In the rows, zero is written as 128.
The rows below come in pairs that one turn or mirror swaps. Which row does each named row swap with?
The rows were stretched afterwards, more along some directions than others.
fazaf: 138  99 132 138 132 138 139 136 121 124 109 134 107 126 151 145 114 113 152 126 140 115 147 123 116 143 120 125
Mil: 120 156  98 115  93 150  88 110 111 112 138 110 140 104 115 110  91 107 135 140 117 125  99 126 179 124 122 106
zimel:  80 126 116 134 136 163  92 114 138 155 119 130 160 142 114 121 141 102 142 159 129 119 126 115 120 151 128 119
tur: 113 119 145 133 127 138 144 109 120 114 116  76  83 137 132 112 142 114 140 136 133 123 123 102 146 144 126 143
legad: 116 130 118 146  90 115 144 131 124 112 145 127 143 116 132 125 128 115 142 124 142 123 111 132 133 115 128 145
nade: 146 114 126 119 133 113 121 127 121 120 108 143 101  80 116 108 109 157 144 128 149 109 116 141  97 138 114  83
Didib: 114 182 123  99 138 121  96 141 147 109 155  90 115 105 140  98 115 100 120 133 113 129 135  91 103 139 133 125
taza: 108 142 101 116 110 104 122 101 120 119 122 121 147 122 111  77  97 110 171 132 123 110  98 121 150 115 133  83
vis: 151 111 162 137 136 154 135 115 140 140 118 139 122 126 142 162 153 132 132 159 129 132 129 140 115 141 135 139
Vebi: 118 174 125  93 144 104 114 132 151 104 152  98 108 108 149  89 115 117 125 132 112 127 134  85 103 155 138 121
Mik: 102 124 139 103 161 129 128 125 131  88  93 129 149 126 161 120  93 116 117 132 116 122 148 114 115 123 108 150
Kasom: 131 182 113  92 146 112 102 141 149 112 149  86 116 108 147 105 117 116 126 133 111 131 140  93 118 150 133 129
Movo: 115 136  87 123 114  98 133 101 119 124 123 113 148 119 113  96 100 121 179 119 122  87 108 126 143 123 130  87
zok:  85 123 122 151 138 167 108 103 131 161 115 125 157 163 100 107 154 111 139 165 137 124 130 118 130 164 138 125
Nifik: 142 124 133 126 122  99 134 123 130 120 133 100 107  86 143  94 136 117 152 112 139 101 117 131 131 113 123 116
birek: 159 137 107 140 146 131 117 111 125 127 114  93 106 108 146 133 106 146 112 140 124 125 125 145 153 145 132 143
Zor: 141 131 145 130 145 137 109 133 127 132 135 106  86 110 161 135 133 142 126 156 131 129 147 145 150 161 143 131
kimu: 143 130 141 111 147  80 108 126 134 168 119 145 142  96 149 104 125 139 153 120 123 106 130 139 114 130 134 119
kazos: 122 100 133 128  98 127 111 139 118 129 123 126 125 119 100  91  99  98 131 114 134 142 100 124 122  93 117 115
desif: 125 118 137  84 150 113 123 150 134 119  94 129 137 134 162 130  75 112 138 134 131 132 140 127 160 127 134 108
kek: 108 123 100 109  97  93 116 124 124 129 120 128 158 115 116  88  93 122 161 129 114 107  93 128 152 105 142  77
mezo: 120 131 121 158  90 128 154 120 131  89 152 121 135 119 109 145 130 105 131 137 135 141 114 138 133 127 131 150
Lotu: 149 118 138 106 143 124 111 126 108 130 111 153 132  87 149 113 110 124 156 140 135  99 130 148 132 126 133 115
mizu:  96 131 125 164 129 165  95  93 137 161 127 111 136 145 113 117 150 108 145 156 134 116 123 119 133 159 130 127
bolo: 120 175 126  95 146 113 105 131 146 121 147  91 121 115 133  94 115 116 123 140 120 123 139  82 111 159 137 120
Lugof: 105 119 124 115 145 136  98 147 120 130 104 130  95 111 126 113 132 134 133 126 152 113 109 153 140 104  89 107
zadul: 142  91 136 141 125  93 161 114 121 154 126 117 111 117 149 122 145 151 150 122 130 109 129 135 158 143 132 135
mosa: 124 183 130  98 148 123  94 122 154 104 146  83 100  90 147  91 109 107 121 142 121 123 139  96 102 161 124 121
Zad: 131 127  84 129 130 121 118 104 120 133 124 120 146 134 129  71 116 146 146 109 130 100 106  95 159 116 140 119
Soki: 144 107 128 132 114 128 125 128 112 130 125 139 128 121 133 112 115 108 151 105 120 100 105 104 138  98 139 142
Kava: 111 135 105 105 109 104 118 107 122 126 114 120 145 121 116  98  94 124 166 132 116 105 111 120 148 122 135  70
mim: 109 129 103 152  83 135 140 123 115  89 148 129 146 117 114 138 127 119 133 141 136 135 106 139 146 116 116 136
kile:  88 116 123 135 127 135  98 160  99 158 105 167 131 129 148 131 140 163 142 128 133 111 113 145 154 112 118  97
nev: 113 127 146 127 152 128 154 102 130 134 113 116 112 147 144 141 133 106 118 126 119 127 143 122 113 124 128 146
lir:  98 187 118 101 137 133  93 136 152 105 145  92 121 107 135 100 114 107 120 146 112 125 140  86 109 163 124 119
duna: 111 126 113 166  89 121 149 134 120  93 154 139 143 115 120 131 136 107 136 125 136 130 116 138 123 113 119 149
tezog: 156 105 128 137 141 118 129 131 105 118 121 140 135 141 150 125 109 148 137 131 133 113 135 121 132 118 113 145
nur: 111 131 113 153  90 129 147 138 139 100 145 122 126 109 115 140 123 110 145 131 134 141 114 147 137 121 120 139
gedug: 105 181 124  95 143 122  96 152 157  97 153  98 113 103 148 100 107 106 119 135 110 132 136  92 110 151 126 115
miru: 136 150 122 120 128 133 101 125 133 141 114 108 121  93 137 150 139 142 131 132 130 143 125 148 124 137 124 110
keba: 146 133 163 106 128 106  88 133 115 136 118 130 110  90 166  86 100 135 144 143 115 125 123 113 127 129 134 103
Tukol:  84 131 115 157 114 162  92 108 139 161 129 123 156 139 105 124 138 120 151 147 133 127 116 113 134 158 144 116
Vos: 128 180 124  92 146 114  95 139 151 123 146  97 116 106 146 103 119 118 127 143 119 124 142  99 110 167 140 111
fepu: 110 139 104 138 117  92 117 109 123 132 125 128 148 108 125  94 111 112 169 136 117 110 100 138 121 107 133  90
Zasat: 110 141 109 123 137 148 121 115 120  77 133 129 137 147 115 135 135 108 101 151 124 131 115 135 110 106  93 122
Goz: 112 133 102 151  92 134 154 132 124 101 136 128 141 127 128 141 128 128 131 123 135 130 110 126 131 119 129 142
ros: 109 177 115 101 142 105  97 143 147 108 152  91 116  91 152  95 107 116 128 130 122 112 138  95  96 154 125 111
nofa: 155 124 140 150 129 125 117 148 112 155 123 170 130 133 138 132 131 131 128 118 142 131 114 143 136 114 159 142
peki: 121 141  88 108 107 109 121 109 119 108 130 129 149 117 108  89 101 125 155 140 115 110  94 131 146 106 131  76
tifav:  90 129 100 165 122 159  97 103 133 170 127 123 157 146 109 110 141 123 154 150 135 105 117 122 137 162 137 118
Pefug: 115 130 110 139  89 121 147 127 128 101 142 134 147 120 113 133 120 111 138 131 130 128 108 135 127 119 120 140
rovo: 104 130  97 124 103 105 121 119 116 131 123 125 162 129 123 100 103 110 166 123 114 110 108 123 135 105 139  85
Muka:  89 129 117 162 129 159 117  97 141 151 127 122 156 150  97 120 158 106 140 149 137 118 118 113 126 168 137 131
sofaf: 114 125 121 104 133 137 136 125 138  67 125 122 106 102 133 129 100 120 115 134 141 114 138 113 141 147 119 136
rap:  97 138 116 148 131 158  92 104 135 170 120 123 157 152 115 122 146 120 151 162 136 119 126 118 138 171 138 116
tili:  93 128 115 134 145 157 105 147 114 162  99 137 164 158 142  96 149 139 121 130 116 122 112 141 163 116 133 140
Mubi: 103  79 143 122 126 119 136 144 104 119 101 139 148 133 110 118 106 109 134 138 123 124 109 157 132 122 118 114
Vupu: 125 127  98 122 104 111 120 113 122 129 118 123 148 127 119  95  86 120 165 132 122 105 108 128 146 118 149  82
Resum: 114 119 107 158  91 112 150 121 115  91 143 123 142 106 111 121 123 110 148 126 141 115 111 141 127 128 112 148
sal: 147 112 127 108 128 115 129 110 125 133 110 121  92 133 121 122 130 132 142 147 123 123 111 140 153 137 111 111
ran: 161 129 103 103 130 109 120 149 130 110 124 129 145  91 144 133  96 156 115 145 115 128 104 141 126 128 133 109
dum: 157 130 122 127 129 122 104 143 117 129 121 146 135  97 150 113  76 155 119 113 146 131 113 129 121 119 132 123
Bil: 142 115 126 153 124 136 138  79 124 110 105 117 104 115 116 117 101 133 142 152 144  99 123 138 150 160 115 129
duvag: 122 144 129 140 128 109 126 136  94 145 125 128 137 123 136 136 117 147 136 102 124 109 108 115 119 119 124 133
vok: 104 179 124  90 146 108 106 128 152 105 140  88 113 107 138  87 102 107 128 129 115 117 141  78 119 171 133 108
roko: 133 144 134 122 129 127 109  91 141 137 112  92 126 108  96 100 123 146 130 148 126 128 102 126 133 151 139 132
bos:  77 133 112 157 133 172  94  95 131 154 117 121 164 163 104 111 138 105 139 167 129 125 120 118 132 151 127 131
Bet: 105 118 157 138 115 145 133 152 153 127 147 131 127 126 102 139 158 105 113 141 125 151 127 134  98 122 121 128
Reme: 106 145 138 135 139 121 110  87 113 146 115 123 137 119 139  81 112 105 143 162 110 113 120 101 107 145 129 101
Vasu:  85 132 113 148 140 167  91 101 131 157 109 133 157 151 103 124 149 113 148 168 135 122 124 131 131 158 125 123
gifa: 120 145 126 104 140 129  91 149 119  96 111 115 133 103 142 154  78 120 111 150 118 106 115 109 114 129 110 117
lasek: 111 137  91 110 115 103 126 103 129 116 122 129 159 113 114  93  88 108 173 135 117  99 106 128 139 115 129  74
Tusif: 131 120 115 150  87 123 162 117 124 100 145 129 141 120 113 131 144 114 134 134 136 131 106 135 127 124 125 151
Labut: 122 122 127 100 166 122 131 137 122  96  87 131 125 139 139 118  94 150 106 133 118 105 136 114 117 150 121 115
gepi: 151 147 115 127 139 134  73 117 121 153 126 124 119 101 129  96 115 165 147 150 150 116 100 131 127 137 120 101
mupup: 117 111 126 128 114 122 120 137 109 159 114 124 154 112 140 121 132 133 149 108 133  94 102 113 165 129 137 135
begi: 116 181 111 101 149 123  95 141 147 123 148 102 124 122 149  97 116 126 116 127 108 129 143  81 104 149 135 127
Lunon:  82 146 117 164 133 162  85 101 135 158 128 131 165 137 117 121 144 109 142 161 125 119 115 118 122 158 136 123
Tarev:  81 141 110 150 135 158 100  96 142 159 123 116 171 153 107 112 159 103 144 166 120 114 119 112 121 156 132 122
vuf: 129  84 153 121 141 114 133 150 112 144 116 153 101 137 161 128 116 123 137 117 134 110 133 140 152 110 142 113

Labut pairs with -> mupup
lir pairs with -> Tarev
fazaf pairs with -> kimu
Muka pairs with -> vok
gepi pairs with -> Zor
ros pairs with -> tifav
rovo pairs with -> Pefug
Vos pairs with -> rap
Kasom pairs with -> Vasu

